Each row is where one point has got to under a steady rotation. How many ticks took it there?
The counts run from 0 to 491.
[153 100 176 109  95 125 125 142 113 101  71 137 101 119 133 121 135 107
 124 112  87 141 180 133 116 124 141 162 163 114 105 162 104 121 158  89
 159 106 183 186 121  94 122 142 107 109]
453
[142  98 159  97 111 114 138 154 130 117 107  89 124 143 103 119 126 103
  72 130 110 157 134 108 116 105 121 116 157 156  93 116 144 138 139  89
 134 133 189 128 123  41 136 108 176 117]
41
[154 122 114 121 118 130 155  58 156 153 115 114 118  93 119  65 130 170
 118 163 133 138 123 171 135 113  96 105 119 147 144 152 117 172 164 142
 123  98 142 100 174 132 124 130 176 139]
166
[115 152 175  90 101 165 137 121 142 124  84 155  87 126 131  85 164 146
 134 126 153 136 150 106 188  99 117 150 130 110 105 114 125 141 166 140
 134 143 150 142 153 124 137 195 117  97]
461
[114 143  93 107  73 124 108 108 122  82  95 102 115 127 113 144 155 106
 123  89 131 110 162  68 164 136 102  93 140 104 156 123  70  79 110 111
 118 151 138 104 114 106 136 151 161 116]
79
[119 126 165  70 128 105  89 162 133 111  92 122 101 150 112 138 100 136
 117 118 131 139 136  68 165  87 142 166 173 127 111  85 122 146 128  97
 123 145 139 153 109  87 137 148 127  60]
30
[106 137 139 154 104 136 132 157 126 151 119 144 146 104 116 115 162 117
 158 154 111 158 171 120 125 123  98 165 107 133  81 152 112  72 106 118
 118 137 145 141 118  50 154  72 113 116]
76
[168 104 113 114 129  64 106  98 155 108 111  82 113 116  92 122  93 120
  82 159  95 120 115 128 166  75 153 118 147 161 143 128 113 184 151  94
 143  83 168 117 123 112 118 118 152 111]
398
[129 129  90 123 141 181  94  97 121 127 102 142 142  95 122 121 146 183
 177 164 118 130 129 192 157 138  77 133 105 128 153 171  88 111 123 151
 117 120 109 107 138  88 143  88 113 111]
142
[133 106 121  71 117 152  93 167 102  73 114 112 118 124  87 185 152 105
  88 122 138 130 132  99 147 144  91 122 153 113 139 136 113 129 118  93
 120 120 160 140 101  52 116 136 166 118]
48
[162  97 185  82 117 152 115 121 116 115  96 130 121 138 124 153 100 148
  69  92 130 109 132  95  97 166  92 104 194 136 118 103 141 149 133 114
 137 142 118 121 138  86 122 160 175  98]
260
[102 127 154 136 143 122 147 141 142 144 110  99 147 114  74 172 115  94
 116  75 114 115 143  76 101 155 115 178 129 110 140  80 103  69  96  98
 132  92 100 116 147 124 138 121 139 142]
277
[113 117 156  89 148 178 141 142 148 150 133 101 107 135 102 118 158 147
 115 191 137 150 120 114 124  94 120 160 118 159 114 131 191 161 151 112
  93 145 162 141 159  59 113 143 137 111]
9
[147 123 151 119  73  71 132 106 136 116  75 147 104 133 144  81 111 112
  98  88 116 134 171  83 103 131 123 104 151 102 117 129 103 127 139 100
 158 135 179 114 133 133 132 156 136 121]
484
[123 113 174  95  84 133 133 142 132 132  85 180  86 118 152  87 131 150
 134 145 143 141 157 104 131 121  97 134 135  86  88 161 150 147 173 133
 151 113 181 140 152 117 140 179 109 133]
473
[100 109 134  89 170 184 119 116 146 158  97 135  87 103  99 148 124 164
 130 125  99 140 120 176  93 158  92 172  93 107 142 169 135 118 118 156
 111 117  88 142 170  83  99 105 130 133]
215
[ 92 131 129 117 110 142  97 163 131 115 118 151 118 107 119 154 161 132
 178 171 141 128 150  77 146 148  66 149 134  65 100 152 138  82 122 122
 111 124 148 133 143  89 150 154 105 142]
56
[132 123 149  99 145 149 121 122 131 116  94 104  85 113  86 141 130 123
 103 123 105 134 124 159 186  80 131 178 114 144 140 118 112 164 158 118
 134  96 127 156 103  69 116 128 136  63]
428
[121 131 142 111 105 108 112 104 157 128 122 127 129 135 134 107 113 155
  80 126 147 113 130  69 116 148  75  78 149 140 121  95 168 144 125 142
 128 152 115  71 191 118 131 151 172 137]
292
[132 136 125 120  67  72 106 120 131  79 109 113 129 135 139  92 131 125
  88 128 126 138 158  62 144 119 111  79 178 118 109 119  88 119 132  93
 149 167 186 112 127 119 155 147 164  98]
73
[124 118 141  95 122 173 133  86 150 137  99 126  77 133 116 113 157 149
 122 113 121 130 129 146  65 171  85 109 104 109 148 162 152 132 124 136
 110 156 105 108 181 122  94 146 177 169]
226
[129 131 118 116  85 177 132 113 129 103 130 120 121 121 145 118 176 138
 110 167 157 143 134 128 166 115  63  85 128 143 116 135 124 125 145 133
 108 161 155 104 155  59 140 134 173 134]
81
[128 170  99 119 114 148  92 119 127 109  88 149 141 102 148 143 163 158
 169 121 128 131 162 129 199 141  88  98 118 110 133 120  59  75  97 135
 112 148 119 122 109 118 144 154  98  98]
110
[190 130 117 156  85  95 149 115 102 112 103 121 160  94 136 123 122 117
 125 163 116 129 150 113 151 139 116 113 189 103 120 157 107 123 133 110
 172  78 200 109 109 119 143 151 145 117]
127
[159 124 128 139 117 133 147 103 119 153 103 150 160 105 161  70 142 175
 166 181  97 170 155 189 119 116 108 118 140 155 106 187 134 124 158 130
 136 134 170 116 143  96 139 111  96 124]
148
[151 153  71 111 145 105  66 119 139 102 119 105 123 118 124 167 121 147
 134 132 117 111 118  91 188 146 129 121 146 126 166 104  85 118  84  97
 117 114 109 101 135 144 132 144 123  81]
363
[ 89 122 155 124 165 150  93 158 128 131 122 119 139 120  83 201 102 123
  98  96 118 109 123 103 124 142  86 162 130 125 128  78 110  80  90 133
 126  95  70 130 132  85 132  81 123 104]
289
[110 170  97 149  81  61 125  97 168 147 116 142 145 117 142  53 140 154
 135 153 111 130 159 104 157 102  98 103 119 124 107 119 120 119 145 129
 131 163 151  91 158 134 164 119 124 121]
105
[118 107 102  82 131 179 110 101 134 106 111  91  91 112 107 122 180 147
 131 174 120 140 135 168 147 126  89 124  89 119 144 184 123 152 160 122
  99 121 159 148 170  85 107 140 152 154]
426
[158 106  98 106 146 134  93 119 111 100 130  74 147 113 105 158 153 136
 126 162  81 135 110 166 122 130 117 120 123 162 150 144 101 105 114  99
 107 129 142 118 133  65 110  69 146 124]
373
[160 143  75 125 138 139  91  93 131  93 142 100 146 122 115 168 175 128
 125 178 133  90 122 106 163 165  92  87 134 117 152 145 133 130 107 101
 104 134 147  78 164 136 122 161 156 157]
352
[130 107 164  88 144 192 130 112 140 129  94 110 113 121  93 116 149 150
 102 118 114 135 108 179  79 152  78 130 112 148 139 137 149 144 135 143
  98 143 105 136 159  76  95 115 159 142]
227
[126 153 105  99  84 148 116 104 126  89 123 112 111 129 125 122 189 123
 107 139 163 115 142  99 158 155  70  53 119 121 136 142 103 106 134 127
 113 161 150  94 139  87 136 151 185 132]
80
[135 151 106 107 165 161 110 103 120 144  99 126 132 101 122 113 117 159
 144 128 105 134 122 203 157 106  99 142 106 155 160 122  70 109 112 159
 124 112  95 113 109  90 138  82 116  78]
143
[100 167 135  74 102 130 109 106 161 127  64 130  60 132 128  95 149 167
 126 113 129 129 148 113 167 105 118 139 111 107 136 114 109 150 151 124
 106 164 111 137 141 135 124 164 124  99]
449
[ 88 119 155 104 156 152 112 151 150 164 113 109 125 125 105 132 180 142
 189 164  99 153 141 128  93 118 126 183 108 128 116 151 144 104 110  89
  74 153 147 155 164  94 117 128 109 146]
3
[161 133 107 122 107 136  84 138  98  87  88 154 140 108 148 159 150 138
 167 121 119 135 170 120 151 166 100 118 159 104 131 137  65  76 112 116
 146 116 143 129  96 100 159 130 102  95]
109
[133 113 135  82  95 170 100 127 125  92  88 163  84 121 152 122 129 157
 108 106 156 124 141 122 135 159  51  98 119 105 143 156  99 142 145 142
 125 131 152 109 164  90 127 157 148 131]
479
[177 132 119 123 117  92 100 100 132  96 121  80 167 132 134 127 137 128
  99 142 140 115 135  84 142 124 136  87 175 159 123  85 141 134 108  90
 134 138 160  78 145 125 142 169 161 101]
345
[108 145 106 130  73  92 139  98 153 127 122 114 134 111 133  75 152 136
  96 170 152 117 144  97 171 104  68  67 127 133 111 141 129 144 147 126
 139 127 163  76 151  99 159 120 176 144]
93
